In the data rows, 128 means zero.
Here are some points:
[131 154 146 152 134 125 127 133 136 160 150  90  87 146 137 132 176 150
  77 144 110 134 104 105 121 110 154 132 106 109 190 101 119 168 126 120
 110 147 115 138 142 103 118 115 138 112 144 125]
[172  99 152 137 180 113 121 131 143 148 129  77 108 163 145 153 153 109
 118 143 140 176  75 109 104 137 147 132 147  55 164 146 147  85  89 143
 131 155  98 188 126 122 131 152 172 102 131  90]
[ 92 156 137 191 183 101 128 140 143 126 151 110 135 178 100 132 165 100
  59 154 115 136 105 115 114 121 132 176 104 124 175 136 137 134 130 130
 124 144  72 121 121 143 131 131 179 142 161 137]
[186 131 124  83 113  97  86 135  76 143  85 123  99 109 179  58 104 148
 139  94 201  97  78  92  93  74 216 100 137  86 122 135 111 156  66 141
 213 149 225 170 118  88  91 110  90  89  50  84]
[153 175 148 119 185  95 112 110  83 186 103  56 106 133 171 143 162 121
  74 129 186 174  79  73  76  88 199 124 152  32 188 127 152 127  58 170
 153 197 164 194 124  90 100 115 153  94  89  64]
[165  23 157 166 143 146  88 160 200  49 150 143 117 152 120  81  87 104
 190 111  93 147 118 171 161 194  42  96 130 174  93 136 150 108 165  94
 109 115  78  69 144 119 139 135  66 171 187 135]
[ 70 175  83 105 124 122 152  88 142 145 115 134 170  98  91 172 112 136
  87 147 114  90 153 124 159 130 149 170 103 188  95 122 122 144 187 131
 119  78 135  97 167 130 162 146 135 131  95 167]
[112 227  87  10  45 140 204  89  66 154 124 203 159  40 143 145 102 195
 125  83  87  36 213 106 136 118 252 167 159 206  28 130 119 191 164  94
 149  30 215  88 191 140 104  96  72 109  34 159]
[120  45 110 116  69 183 124 156 161  61 157 198 152  80 106 126  93 134
 190  97  75 105 173 197 153 186  38 106 127 224  61 138 101  98 200  85
 115 101 116  27 143 152 143 132 101 182 163 176]
[ 58 105 118 182 164 143 102 178 184 117 159 110 165 162  75 167 177 108
  75 153  90 162 137 132 174 159  60 167 100 148 171 115 112 114 167 125
  79 147  49  98 116 135 169 132 162 149 181 163]
[204  86 165 162  96 161  60 132 166  54 122 164  96 142 196  31   8  60
 255  80 138 127  77 197 124 136  66  76 130 128  64 109 167  91  99  78
 188 138 141  92  90 106  95 122  31 164 160 127]
[165 128 132  97 127 115 108  93 126 133 110 112 100 128 157  88  91 123
 171 108 172 138  84 133  97 131 151 110 141  91 116 115 141 129  95 130
 161 151 149 136 126 113 116 126 114 125 116  95]
[ 95 126  90  67  28 156 153 109 133  83 142 230 161  78 128 116  40 127
 209 113  90  59 193 187 177 169  87 136 123 249  25 124 126 125 209  83
 135  33 125  34 130 152 132 116  81 151 124 191]
[121 145 121  95 137 113 146  99 128 139 118 140 156 123 116 151 137 111
 113 134 106 110 165 103 139 139 144 155 130 156  95 118 141 154 147 130
 107 113 125 120 166 134 123 112 127 119 120 127]
[ 71 176 112 189 151  97 161 105 124 165 128 124 121 158  92 164 191 129
  52 161 100 130 145 111 137  86 138 162  91 122 194 127 127 141 121 148
  85 137 122 136 122 152 165 134 174 125 128 138]
[159 151 130 110 119 141 124 112 104 152 109 134 104 117 128  69  81 125
 168 106 176  94 105 129  88 116 165  98 142 134 121 132 149 140 103 139
 178 115 180 141 144 112 113 139  77 134  98 138]
[137 171 163 132 124 115 127 123  90 129 123  80  83 160 161 110 139 143
 117 123 160 138  95 106  72  77 187  98 149  64 158 102 134 134  50 143
 152 164 159 175 107  94 104 112 136  83 116  82]
[ 99 162  84  82 110 135 144 134 101 170 139 164 162  50 102 164 156 129
  48 163  87  96 166 110 145 127 151 172 139 160 106 142  90 177 155 122
 116 144 147 117 168 155 124 125 151 107 117 155]
[158 148 119 111 154 103 136  84  96 167  89 129 102 121 151 135 122 133
 102 115 149 118 120 113 118  96 185 134 123 104 166 163 120 134  97 145
 142 139 191 160 121 119 126 132 119 110  92  88]
[195 139 168 135 126 143  85 151 117 126  86 108 123 137 194  60  93 115
 175 112 177 124  93 115 100  91 180  87 153  79 107 118 139 114 100 139
 177 136 165 198 105  97  87 130  57 108  74  86]
[138 114 128  91 107 154 129 170 130 116 137 170 130 138 146 111 102 146
 156  65 126 100 129 144 133 129 129 117 136 187 128 122 108 123 123  93
 138 112 158  93 129 101 119 109  99 150 141 140]
[ 96 160 119 119 193  86 129  95  99 176 130  87 149 136  82 187 184 149
  13 138 145 139 156  68 105  98 176 138 127  95 206 145  99 138 109 176
  88 157 146 176 141 131 138 131 177  91 111  95]
[110 103 134 134  70 165 152 165 150 115 121 168 134 107 134 113 134 113
 156 133  83 117 170 179 159 105 116 117 121 170  90 113 141 131 168 101
 127 109 110 111 121 161 148 118 125 167 124 143]
[142  40 168 159 131 176  84 155 207  62 159  96  98 170 130  99  86  94
 206 110 149 180  68 185 123 201  41  84 138 133 124 108 143  64 128  98
 145 139  69  67 105 100 140 140 132 167 211 157]
[161 118 146 129 144 125  93 148 140 143 135 135 127 150 126  94 106  98
 141 122 145 150 112 140 116 137 112 119 118  84 153 145 110  97 125 155
 149 123 124 156  95 133 131 140 108 149 135 120]
[ 96 116 149 101 119 136 163 172 170  94 140 145 160 151 106 126 151 137
 162 134  91 110 196 161 135 172  73 132 144 173  86 143 138 132 166  99
 102  78  55  89 138 121 125 106 140 146 168 144]
[138 117 131 107 106 124 147 119 104 123 157 159  86 140 146 139 133 122
 160 126 114 129 155 148 121 124 115 115  98 103 131 139 135 110 105 138
 118 119 145 124 115 123 127 120 129 134 139 103]
[157 144 133 168 151 105 123 145  84 116 113 120 108 156 166 104 131 130
 124 111 166 129  87  92 103  80 168 129 141 111 111 137 136 131  68 132
 159 149 161 154 117 121 116 116 131 126 107 103]
[193 139 141 118  66 171 108 111 107 104 129 125  85 122 220  55  71 114
 248  97 141 124 107 143 109 113 167  82 134  90  92 100 161 114 118 120
 173 100 160 175 102 115  62 121  43 114  77 106]
[145 165 129 141 121 119 100 133 105 140 119 103  93 136 166 113 149 143
 112 131 152 141  98  95 113  98 179 115 125  75 171 107 121 136  91 146
 140 147 166 175 109  83 101 114 101  96 102 103]
[102 101 129 137 135 120 146 122 162 116 155 150 126 143  98 171 157 116
 119 157  91 145 148 154 156 167  63 168 117 133 117 148 125 103 161 119
 109 116  62  93 106 157 153 151 161 137 180 155]
[178 126 139 172 157 114  99 143  89 140 105 103  89 139 166 120 151 126
 121 138 194 162  58 110 103  70 163 103 140  38 154 147 122 107  52 156
 167 184 148 200  83 115 113 134 156 108  93  86]
[ 74 208 111 125 165  68 178  94  88 183 126 123 151 120  97 189 189 154
   0 171 115 105 147  68 125  98 178 200 151 144 151 129 115 181 126 132
  96 124 122 144 158 156 140 112 194  85 115 118]
[ 66 133 105 123 122 122 189 109 133 141 124 130 174 109  58 178 177 156
  60 158  85 124 212 121 141 159 120 151 132 174 113 145 121 143 203 127
  59  93  87 123 159 183 174 150 155 124 129 149]
[159  63 149 147 158 119  87 163 146 111 128 117  94 165 123 108 108  97
 176 112 169 157  79 147 114 149  71  85 130 109 167 152 119  85  83 141
 145 162 112 115  99 109 127 135 150 148 179 118]
[ 68  92 132 179 138 107 148 126 178  97 110 130 153 174  73 148 145 119
 119 149 129 137 123 141 152 129  92 142 111 153 142 140 138  94 152 130
 116 126  82  97 101 161 189 130 181 139 140 140]
[180 153 140 153 134 151  94 142  94 129 133 117 103 154 194  71  89 115
 162  84 146 130  77 129  92 101 151 108 152  89 143 133 122 120  70 128
 185 148 170 164  89 114  95 111  91 121 120 107]
[ 64 168 110 113 130  99 173 103 123 161 128 136 144  94  82 177 168 151
  28 175 106 111 152 114 160 116 141 181 121 133 151 130  98 166 163 150
  93 122 104 124 151 178 144 140 177 121 121 160]
[119 168 120  96  98 122 159 123  97 132 101 151 113 108 117 123 145 163
 113 121 129  96 165 117 126  87 166 130 133 141 122 112 131 178 117 127
 117  89 167 137 139 131 113 118 102 118  88 110]
[ 88 114 125 175 157 138 112 186 155 157 124  97 151 157  90 165 177  90
  90 179 135 186 111 131 155 136  86 154  89 101 170 111 146 109 133 162
 111 159  71 142 107 121 147 114 182 159 168 155]
[111 141 132 110  97 133 152 113 140 114 119 151 139 107 105 108 108 146
 181  90 132 101 148 153 142 131 130 120 142 169  72 132 128 135 156 118
 133  70 127  97 142 129 140 130  87 142 120 156]
[ 87 114 110 119  78 150 166 113 155  75 126 179 163  94  77 132 103 140
 181 110  89  84 215 189 130 177  64 110 133 213  62 148 140 110 187  94
 103  65 103  45 139 161 154 136 111 150 156 159]
[135 107 123  93  85 152 148 163 134 131 131 149 129  91 137 139 145 149
 149 116 120 101 153 140 133 114 144 105 138 173 100 133 115 114 139 103
 136 111 165 108 135 117 136 113 140 125 113 136]
[112 151  97  51  80 121 154 129 122 113 131 201 162  74 115 133  87 145
 134 126  85  66 204 134 150 163 131 150 148 201  27 146 111 159 161  94
 122  70 134  76 180 148 124 102  93 122 109 141]
[172  81 167 195 128 160  70 166 172  66 123  98 105 144 177  73 103  88
 231 123 143 168  71 178 130 128  81  97 107  76  99 116 167  64 116 118
 177 170  95 123  78 105  99 150  99 148 134 119]
[153  90 121 171 144 139  82 118 187  95 155 124  97 165 141 131  80  72
 182 155 115 173  72 180 158 170  28 127 100 103 149 130 142  73 127 118
 106 155  70 101  88 116 133 172 122 133 221 128]
[183 135 122  92 123 123  79  78  95 118 123 111 108 118 175 107  44 121
 175 103 193 139  68 112  96 136 153  97 152  95 104 127 103 108  98 136
 164 133 174 157 124  99  90 131  85  94  98 105]
[119 130 147 152 165  98 162 114 142 150 122 111  97 164 107 171 209 134
  93 145 111 156 134 120 131 107 127 144 121 100 192 129 155 136 102 132
  84 139 106 145 138 137 154 135 165 128 150 109]
[102 106 127 131  97 123 160 119 173 123 190 212 123 131  71 138 104 133
 127 148  67 104 151 189 177 178  46 156 119 203 118 138  86 116 189  81
 101  70  76  47 135 189 164 150 159 179 208 176]
[146 131 138 117  84 135 130 142 125 155 145 136  84 108 156 121 134 151
 137 135 107 109 115 140 129 135 125 128 113 137 145 107 118 158 155  87
 133 117 120 101 137 109 118 109 110 135 152 140]
[116  42 127 197 138 159  99 175 205  76 123 126  92 149 103 103 148  98
 164 135 126 149  97 188 166 160  42 118  92 124 136 140 140  70 102 132
 139 153  60  78  98 153 168 162 161 174 173 160]
[ 75 162 122 120 142  91 159 119  90 187 149 116 132  93  87 178 211 137
   6 190 101 127 164  87 134 119 164 149 126 134 167 135  87 182 151 151
  84 128 120 144 172 156 134 102 191 114 130 152]
[101 152 100 101 115 120 155 108  95 153 121 151 155  97 112 167 145 129
  94 125 114  97 168 133 134 102 140 137 124 145 121 126 109 141 155 126
 120 127 148 122 123 150 140 117 157 124 113 119]
[160 133 131 134 137 133 130 121 117 131 109 116 104 120 163 106 119 110
 130 124 121 125  91 127 119  86 151 106 134 128 141 106 158 141 100 127
 148 163 168 141 135 112 116 116 113 119 126  96]
[120  94 134 226 187 130  87 167 160 107 121  57 112 177 130 161 182 101
 111 175 135 185  77 126 139 128  78 152  78  47 175 121 165  98  95 154
 117 189  56 148  81 128 137 150 191 139 155 126]
[102  87 151 215 212 117 125 162 191 107 152  61 123 201 108 166 208  72
  60 197 107 188  95 148 132 130  35 148 112  91 182 149 136  90 114 145
  75 200   0 141  93 159 150 150 253 134 230 112]
[197  78 149 110  80 175  72 116 129  46 127 141  78  82 211  48  29  80
 255 118 142 114 111 179 121 151 101  73 128  99  53 146 149  95 103 101
 198 125 144 116  92 129  83 130  45 133 104 112]
[114 117 164 170 165 120 136 133 165 107 146 109 144 160 119 136 157  96
 114 150 107 156 122 135 147 138  85 136 148 127 129 124 141 104 127 107
 102 160  46 122 116 157 129 123 171 138 177 118]
Here are 16 more points, each followed by its number:
[102 204 118  94 152 107 140 142  82 182 116 111 161 121 125 145 161 173
  49 112 149 104 136  51 103 104 219 149 145 133 143 132 104 159  89 154
 144 120 183 157 154 106 117 101 134  98  61 125] 0
[182  61 151  91  69 199  98 176 129  84 123 170 115 101 188  61  60 125
 255  68 138 114 119 172 126 140 124  61 142 163  74 111 130  84 113  87
 189 114 177  96 112 100 110 112  68 140 111 127] 1
[ 94 187  95  98 106 132 167 131 101 172 112 130 173 109 118 155 162 170
  76 104 128  87 170  98 101 108 189 145 162 183 120 134 102 154 165 125
 124  95 157 154 150 131 136 115 134  93  81 133] 2
[ 85 185  99  91  90 153 160 112 117 164 139 147 156  75 113 176 156 191
  74 135  84  79 174 119 144 118 173 167 160 180 120 120  92 176 176 101
 103  81 146 118 146 153 150 114 140  89  97 150] 3
[181  90 157 188 165  99  86 115 128 118 125 119  82 174 150 104 113 123
 157 114 158 143  76 138 122  95 131  97 117  85 182 149 112  89  83 129
 149 151 159 158  91 127 135 151 132 130 128  96] 4
[142 203 128  95 167 144 120 118  95 180 150  97 154 139 142 141 142 144
  67 115 116 137 143  69  98 118 204 156 132  96 174 100 121 170 130 141
 114 121 178 177 148  96  82 105  85 111 111 109] 5
[125 156 127 102 144 105 156 105 130 144 109 135 120 149 108 113 144 142
 101 131 148 113 147 122 113 126 165 147 140 125 128 135 123 147 111 135
 129 101 135 139 123 160 128 131 145 120 118 116] 6
[ 74  66 114 171 137 133 159 188 200  77 140 150 153 184  64 154 157  88
 139 164  89 152 172 181 163 163  17 149  93 195 101 145 173 108 157 118
  82 121  34  55 104 151 197 123 185 191 211 168] 7
[ 66 124 115  65  70 129 196 143 178 131 140 202 147  98  57 157 135 165
 120 144  55  70 223 165 184 191  78 184 122 241  57 134 128 180 222  61
  86  32  68  15 184 149 163 123 132 153 170 190] 8
[103 109  96 136 106 137 144 127 123 138 144 144 104 109  79 166 137 177
  91 144 112 104 119 121 164 152 118 148 122 182 131 118 111 150 127 110
 102 102 125  84 173 156 177 158 134 112 130 180] 9
[148  88 149  95  45 200 118 116 177  66 142 157 118  85 161  93  56 118
 255 127  93 112 153 194 160 178  78  76 144 174  37  95 160 101 191  72
 128  78 109  75 143 102  99 114  38 129 152 146] 10
[190 120 135 117 133 135 106 150 114  98 139 176 113 163 189  69  51 108
 226  51 149 117 102 157 134 112 119 103 123 165 102 116 115 113 110  97
 168 107 155 102  99 101 114 109  79 164 146 115] 11
[155  74 157 117  94 153 137 100 166  88 131 152 100  89 131  93 110 113
 200 122 124 121 163 181 111 149 106  86 162 120  73 171 133  97 152 110
 139 120 116 116 124 163 116 151 104 117 117 129] 12
[169  87 165 197 127 146  64 128 172  73 128 133 109 163 165  59  45  56
 221 100 138 143  75 177 132 142  68  98 117 123 101 116 158  98 118  92
 162 147 100 100  90 120 127 137  68 158 172 134] 13
[102 217  97  81  93 154 173  89  81 151 107 135 169  98 144 122 113 175
 145 105 125  72 183 105  84 110 199 132 124 163 109 118 151 148 143 154
 139  61 203 146 146 123 107 101  93 110  59 141] 14
[120 198 127  85 102 113 144 100  77 165 103 138 134  85 159 104 140 143
 111 135 154 111 146  95 124  86 197 127 127  97 132 117 116 161 125 160
 141 109 175 188 126 110  83 106 121 112  57 115] 15
Which of these numbered points is nearest to each point below, ignoring the 3 directions in which the first points spread most? Its number follows each.
[ 75 168 129 144 138  98 146 107 142 161 134 122 150 124  91 170 204 126
  45 170 114 154 170 111 153 116 130 166 109 110 155 113 100 139 167 160
  89 112  84 150 127 156 138 113 177 145 135 130] > 15
[ 62  73 133 218 143 116 123 135 220  77 145 148 136 177  74 160 147  77
 121 183  64 139 146 188 184 180   0 153  94 181 128 118 141 101 167  89
  79 136   0  42 107 176 193 150 196 168 243 168] > 13
[183  55 172 255 179 132  46 181 187  87 124  79  83 202 164  71 124  55
 161 138 147 207  31 153 127 109  83  95  87  50 185 123 170  87  81 131
 159 211  70 144  66 109 139 148 129 176 182  97] > 13
[140  91 151 162 127 165 104 145 189  63 127 132 123 138 128  78  50  92
 215 117 111 114 111 179 145 171  70 108 120 170  71 114 171 122 152  96
 141 113  79  76 141 135 128 170  59 162 155 168] > 13
[ 56 118 111 158 160 114 188 168 162 138 134 137 155 160  55 187 207 109
  72 179  80 148 183 145 159 132  63 175  96 168 130 152 163 129 148 140
  77 122  48  86 140 169 199 126 227 166 182 143] > 7
[122 221  92  61  68 136 185  79  64 169 105 171 171  76 147 122 115 177
 155  86 125  55 198 105  93 112 218 142 145 176  93 112 153 170 153 129
 141  46 218 132 165 122 115  97  73 121  49 139] > 14
[ 67 208 122  70 110 119 162 137  94 175 130 142 164 131  81 134 158 186
  44 110 119  99 187  67 110 118 207 141 143 164 152 125 106 176 132 137
 114  89 178 146 156 130 134  90 131  95  81 134] > 0
[116 125 129 134 144 104 156 105 103 145 147 116 112 152 115 177 162 143
  90 116 131 147 140 107 125  97 147 126 128 124 185 131  97 114 135 138
 100 127 137 151 107 127 149 138 162 121 150 113] > 4
[170  66 135 180 110 154  77 138 142  82 109 125 131 127 165  98  76  91
 200  96 145 133  77 151 116 134  92  78 134 128 104 137 137  71 143 126
 175 160 117 115  88 121 132 163  93 139 129 130] > 2
[ 78 163 115 132 123 137 160 118 126 172 134  97 118 109 111 195 187 169
  45 168 100 104 148 105 148 112 146 161 129 136 168 139 101 137 140 128
 102 126 116 126 118 149 156 123 196  93 116 149] > 3
[124 120 104 103  85 154 142 125 135 108 131 155 165  92 130 123 102 139
 146 102  99  84 166 140 141 139 126 127 153 198  73 142 102 126 179  99
 125  94 141 106 130 134 130 151  89 111 109 154] > 2
[ 70 136 136 213 183 119 138 143 154 126 159  66 141 177  73 169 188 138
  35 155  99 153 135 125 118 134 103 140 122 132 204 135 106 124 148 149
  72 155  42 136 120 172 173 152 197 133 182 141] > 2
[150 128 136 132 146  90 107 132 133 154  97  92  96 146 126 119 153 123
 116 138 161 157  90 109 113 127 129 130 115  74 165 118 159 142  90 142
 141 152 114 149 128  96 126 118 137 124 131 106] > 8
[105 211 105  90 100 134 198  93  98 172 141 120 124  98 165 164 176 161
  89 143  87 101 171  96 133  98 207 169 134 128 129 117 120 165 144 129
 102  93 149 163 149 140  99 111 125  91  80 111] > 10
[ 99 146  80  58  96 139 164 132  53 160 122 136 156  71 126 147 131 178
  80 117 125 102 159 109 120  95 171 119 142 152 143 134  91 156 136 159
 132 144 208 151 149 125 121 118 134 109  76 127] > 1
[167 141 121  64  84 138 134 128  76 175 110 173 117  75 165  99 124 150
 154  91 141 104 144 130 115  83 188 111 128 114 129 124 118 148 100 133
 162 109 246 159 135 109 118 114  65 114  66  95] > 1
[ 96 169  96 121 126 100 153  86 132 165 113 155 175 105  85 193 118 135
  79 145 122 101 133 114 156 126 153 181 107 163 128 134 135 136 180 123
 122 104 126 103 156 128 169 146 151 134  94 151] > 13
[151 143 129 113  89 151 124 128 113 128 119 131 129  89 191  92 121 121
 191 103 133 126 122 139 123 103 162 113 128 102  90 109 149 127 131 121
 166 133 162 142 117 110 102 130  86 128  80 112] > 15
[154 101 117 122 135 156  87 143  79 136 117 100 113 110 162 111 108 126
 138 102 174 151  84 118 100 103 152  85 124  90 161 135 124 107 102 161
 162 185 192 178 112 106 105 131 112 123  94 107] > 1
[126 197 153  50 137  91 179 117  60 184 104 111 155 111 164 129 176 166
 104 109 138 109 173  57  79  85 238 126 178 109 122 119 153 176 116 150
 124 105 175 195 166  85  88  79 117  92  57  89] > 10
[ 88 119  91  88 106 130 127 143  93 132 131 145 156  84  96 154 150 157
  90 136 139 121 165 112 150 129 120 132 131 144 120 141  96 123 127 142
 120 140 161 127 137 134 155 124 146 117  96 141] > 1
[148 144 115 154 153  97 100  88 126 161 102 117 138 122 137 152 102 114
 118 118 162 151  71 113 125 116 167 153 109  93 148 132 145 105 134 144
 144 150 143 142 127  93 150 157 122 131 102 125] > 13
[ 90 166 112 130 166  90 148 125 114 172 130 111 138 137  89 214 211 151
  20 184  96 123 162  82 145 137 136 190 112 110 147 131 125 163 151 142
  75 120  89 127 153 132 141 122 188 115 138 128] > 8
[ 56  83 106 152 143 102 165 140 164 132 153 116 153 132  48 218 208 126
  30 190  89 166 165 138 151 168  58 172 126 143 163 165  88 111 187 141
  50 153  36 103 116 182 174 150 244 131 195 157] > 12
[125 144 127 142  78 156 126 140 102 109 155 133 127 100 140 139  91 144
 137 121 111 126 111 144 126 127 124 118 138 143  98 126 104 130 144 108
 139 121 136 104 117 142 126 107 128 141 134 143] > 3
[145 192 119 108 151 138 146 126  53 141 131 107 124 105 160 114 149 172
  80 132 116 121 151  73  99  87 218 149 131 106 108 120 139 202  87 153
 135 123 202 183 163 136  72 104 105 108  64  87] > 5
[175 170 133 118 166  95 131 113  56 174 120 137 106 154 174 108 132 119
 124  74 169 141  84  89 103  72 197 139 134 101 172 107 119 139  70 135
 167 154 197 165 117  90  92 111 118 128 109  88] > 11
[103 147 116 126 108 157 166 110 135 124 162 154 120 121 149 117 121 131
 115 134  78 101 133 158 120 117 116 143 141 178 122 126 107 132 159  91
 135 126 117  99 125 156 125 120 164 128 153 143] > 3
[121 109 138 181  95 170 124 121 180  67 130 150 154 148 125 104  81 113
 226  81 106 122 137 177 129 183  73 112 109 174  87 128 165  91 167 112
 133  85  99  62 124 131 144 125  85 179 150 177] > 14
[146  88 132 113 106 164 141 144 169  94  91 178 146 124 124  71  91 113
 222  87 136  95 141 166 144 132 101  94 143 190  67 105 174 113 101  97
 146 116 145  87 143 115 144 130  72 147 115 136] > 7
[179 151 158 186 222  95  84 141 102 163 126   7  70 223 191 119 156 108
  85 110 183 195  16  67  68  79 167 112 125  13 250 117 141  92  21 165
 147 202 140 222  74  84  91 124 169  93 143  51] > 11
[ 93  86 129 194 155 129 113 143 180 112 166  91 102 161  76 166 159 102
  87 166 102 182  86 146 148 167  52 147 103 123 167 122 125 107 153 127
  97 160  24  89 126 151 160 158 190 151 210 166] > 9
[199 145 129  69 132 121 119 127  72 167 107 125 117 107 160  89 119 154
 119  94 150 117 116  75  93 102 222 104 156  99 146 131 140 164 103 142
 153 119 230 188 165  91  82 100  66  97  80  71] > 5
[119 112 121 128  56 203 146 126 160  52 129 181 161 120 145  87  47 136
 255  83  89  63 180 195 128 182  71 107 117 223  35 122 167 106 196  99
 149  37 124  46 126 139 126 122  52 160 124 177] > 14
[198 129 135  72  91 158  97 131  76 132 111 166 101 100 187  60  78 123
 209  80 152 109 124 134 115  84 174  83 125 105 110 115 138 121  77 128
 185 110 244 171 113  98  91 115  40 112  55  81] > 1
[141  49 139 209 154 129  92 142 186 111 164 131  82 193 108 140 127  71
 159 159 112 171  86 176 169 173  21 123  66 113 178 124 137  63 129 128
 109 131  46  92  96 136 164 171 164 174 209 154] > 4
[104 187  83  11 110 106 187 122  60 196 100 165 133  91 125 180 168 181
 100 119 141  79 176  92 143 103 215 187 135 179  82 110 123 191 124 121
 134  73 169 136 172 111 126 100 123  95  64 126] > 8
[128 255 109  64 154  81 172  77  11 255 103  65  98 104 134 154 240 199
   0 157 188 144 108  16  66  25 255 155 141  22 247  95 108 208  63 199
 133 150 243 255 156 103  82  96 168  63  33  75] > 15
[ 73 133 112 125 105 158 131 167 157 110 141 149 185 113  96 138 124 126
 116 114  79  98 175 140 174 162  91 146 118 198 105 103 114 134 174 104
 102  96 107  84 139 137 148 107 108 141 146 169] > 0
[112 186 126  83  91 162 172  74  91 151 138 147 131  89 124 146 104 155
 130 131 103 103 174 122 111 118 181 110 134 145 116 119 139 138 152 133
 119  70 180 137 156 132 114 112 104 104  91 127] > 14
[141 122 109 131 145 135 114 127  82 130 159 127 100 138 136 151 117 118
 125 126 129 143 109 109 130 127 126 133 105 117 159 120 134 118 112 159
 118 138 146 137 124 123 120 133 117 139 140 130] > 11
[119 110 141 217 189 120  96 141 134 144 122  63 106 192 141 156 181  96
  81 168 164 205  82 111 120  95 116 122  87  49 245 122 139  88  98 182
 107 206 105 194  76 121 126 159 188 129 150 116] > 15
[ 85 101 143 159 141 123 168 142 183 112 164 128 133 191 101 167 167 126
 109 126  67 131 146 143 144 170  62 154 124 193 142 130 127 107 155  85
  92 109  47  63 124 150 167 117 188 148 207 150] > 11
[ 97 116 118 123 117 134 166 120 140 127 125 137 165 104  81 157 148 138
 105 157  95 117 192 148 133 158 102 137 122 153  99 147 120 131 180 135
  83  98  93 126 139 170 140 149 126 133 136 140] > 12
[199  95 141 169 133 128  57 136 105  37 128 132 124 143 185  85  29  90
 222  80 152 130  66 129 122 115 116  94 138 115  67 128 125 101  95 111
 173 141 143 124 103  92  90 141  49 141 118 123] > 13
[147 111 138 154 152 134  89 153 109 102 152  98 104 146 147 101 114 116
 140 127 174 191  70 120 102 159 124 113 113  81 141 117 122 121  79 150
 145 162 122 134 123 119  99 119 140 152 146 139] > 0
[143 125 114  82  65 162 119 114 125 107  95 166 153  63 132  75  52 138
 200  85 134  57 179 152 104 147 165  86 143 187  46 149 146 141 161 112
 179  90 187  93 158 125 125 127  55 131  70 140] > 2
[121 178 143  95 141 116 159 125  88 180 123 102 137 130 149 116 154 139
  94 105 150 133 138  80 101 104 185 114 162 101 159 108 123 157 108 137
 125 125 159 188 141 104 105  93 123 106 111  98] > 2
[133  97 155 162 150 110 124 112 121 119 135 105 102 152 126 130 141 125
 142  98 147 164 110 134 118 108 128 105 123 112 171 129 107  92 114 130
 130 149 123 147 100 120 138 135 138 136 139 108] > 4
[170 128 131 153 128 127 102 104 102 117 114 117  86 125 158 103 104 152
 142  92 145 127 102 110 119 118 156 113 121 104 148 132 134 135  88 127
 154 110 171 124 117 116 132 127  77 129 102 107] > 4
[133 162 108 138 132 140 128 131  85 143 110  94 104 120 171 132 151 139
 114 141 156 134 110 102 126 103 174 152 104  66 141 127 155 153 107 148
 150 146 155 169 110 108 108 125 131 117  75 123] > 15
[ 64 133 140 184 178 109 125 139 167 149 131  77 157 157  65 171 203 117
  36 192 128 184 122 104 146 133 126 165 130  81 171 126 116 138 153 163
  87 171  50 169 130 167 138 150 199 130 141 153] > 15
[168 100 125 132 100 151 113 124 129  93 109 160 129  83 154  81  61 100
 242  86 131 108 114 166 139 120 107  95 146 157  66 127 162 117 117 109
 171 150 163  95 142 116 118 153  65 156 103 164] > 13
[166 133 126  90  69 157 147 119  79 108 130 180 106 100 169 117  74 163
 192  88 148  96 145 147 112 136 160  93 146 151  67 123 133 111 116 116
 152  85 201 123 140 110 111 136  66 122  89 132] > 1
[166 148 137 146 148 118  80  97  73 161 105 105  98 146 194 115 109  95
 142 138 204 163  67  95 109  73 179 109 118  58 172 121 137 107  77 171
 172 169 182 201  81  98  80 135 114 105  87 110] > 15
[190  63 161 212 179 115  62 144 163  99 104  69  72 190 141  83 123  87
 161 142 154 164  53 143 116 100  91  83 111  32 182 139 146  81  56 148
 146 181 119 183  72 125 125 167 105 116 139  69] > 4
[102 117 103  91 113 115 151 116 115 119 112 154 176  86 102 140 133 147
  97 129 133 104 212 116 118 126 153 112 135 147 114 160 100 134 161 158
  98 112 167 139 140 148 130 129 140 119  94 125] > 12
[180  28 141 209 127 165  70 174 185  69 143 134 104 205 142  64  84  81
 238  95 161 177  64 188 151 149  33  97  89 107 155 119 133  57 102 125
 146 159  90 102  52 133 145 158 114 198 187 138] > 4
[149  64 137 105  82 153 102 153 136  65 104 159 172 102 133  79  55 125
 211  89 146 105 161 159 121 155  99  71 138 155  74 158 121 108 161 130
 151 126 156 121 112 139 111 128  81 137 110 126] > 2
[169 138 147 110 132 128 127 127 106 134 120 159 109 117 151  75 109 140
 140 102 121 110 131 122 106 131 155 138 149 123 108 157 127 158 113 119
 166 107 157 128 130 148  99 112  84 139 106 118] > 6
[124 138 138 131 164 106 123 122 112 161 122  96 103 143 142 153 175 113
  94 145 142 158 103  98 106 124 144 135 119  79 161 134 151 128 104 142
 127 175 120 144 129 109 122 126 177 107 139 118] > 8
[149  91 142 152 137 142  94 125 146 125 164  96 120 141 158 150 123 120
 157 120 129 167  91 134 140 138 103 129 127 102 153 128 110  61 133 134
 127 134 105 146 106 117 134 167 118 121 139 126] > 3
[155 130 120  49  99 122 133 100 111 108  99 162 134 102 130  82  72 146
 170 110 146  85 154 121 116 138 155 107 156 159  62 133 146 157 133 128
 144  58 182 112 159 122 103  98  53 108  90 116] > 6
[154 160 142  96 138 120 130 111  78 152 106 129  99 145 164 136 114 125
 148 154 172 155 131 110 115 101 160 130 125  56 138 111 169 137  82 160
 127 134 156 178 114 103  80 115 115 112 104  86] > 15
[123  91 102 123  81 179 151 150 163  87 126 184 147 121 125 116  97 159
 172  88  88  94 175 165 156 157 110 139 126 219  85 130 110 119 162  87
 127  77 143  64 137 147 148 158  80 139 113 169] > 2
[ 53 148 103  81 134 147 186 144 143 137 150 164 189 101  70 140 129 129
  86 142 100 111 173 134 158 167 110 162 152 237 104 118 125 142 179 103
 104 107 110  58 182 163 165  94 163 152 160 184] > 0
[ 78 104 119 101  92 134 145 128 153  86 138 144 152 106 107 174 114 131
 113 145  90 110 151 143 161 135 116 132 151 193  87 137  92 124 171  99
 118 103 110  93 131 156 168 122 143 114 131 151] > 3
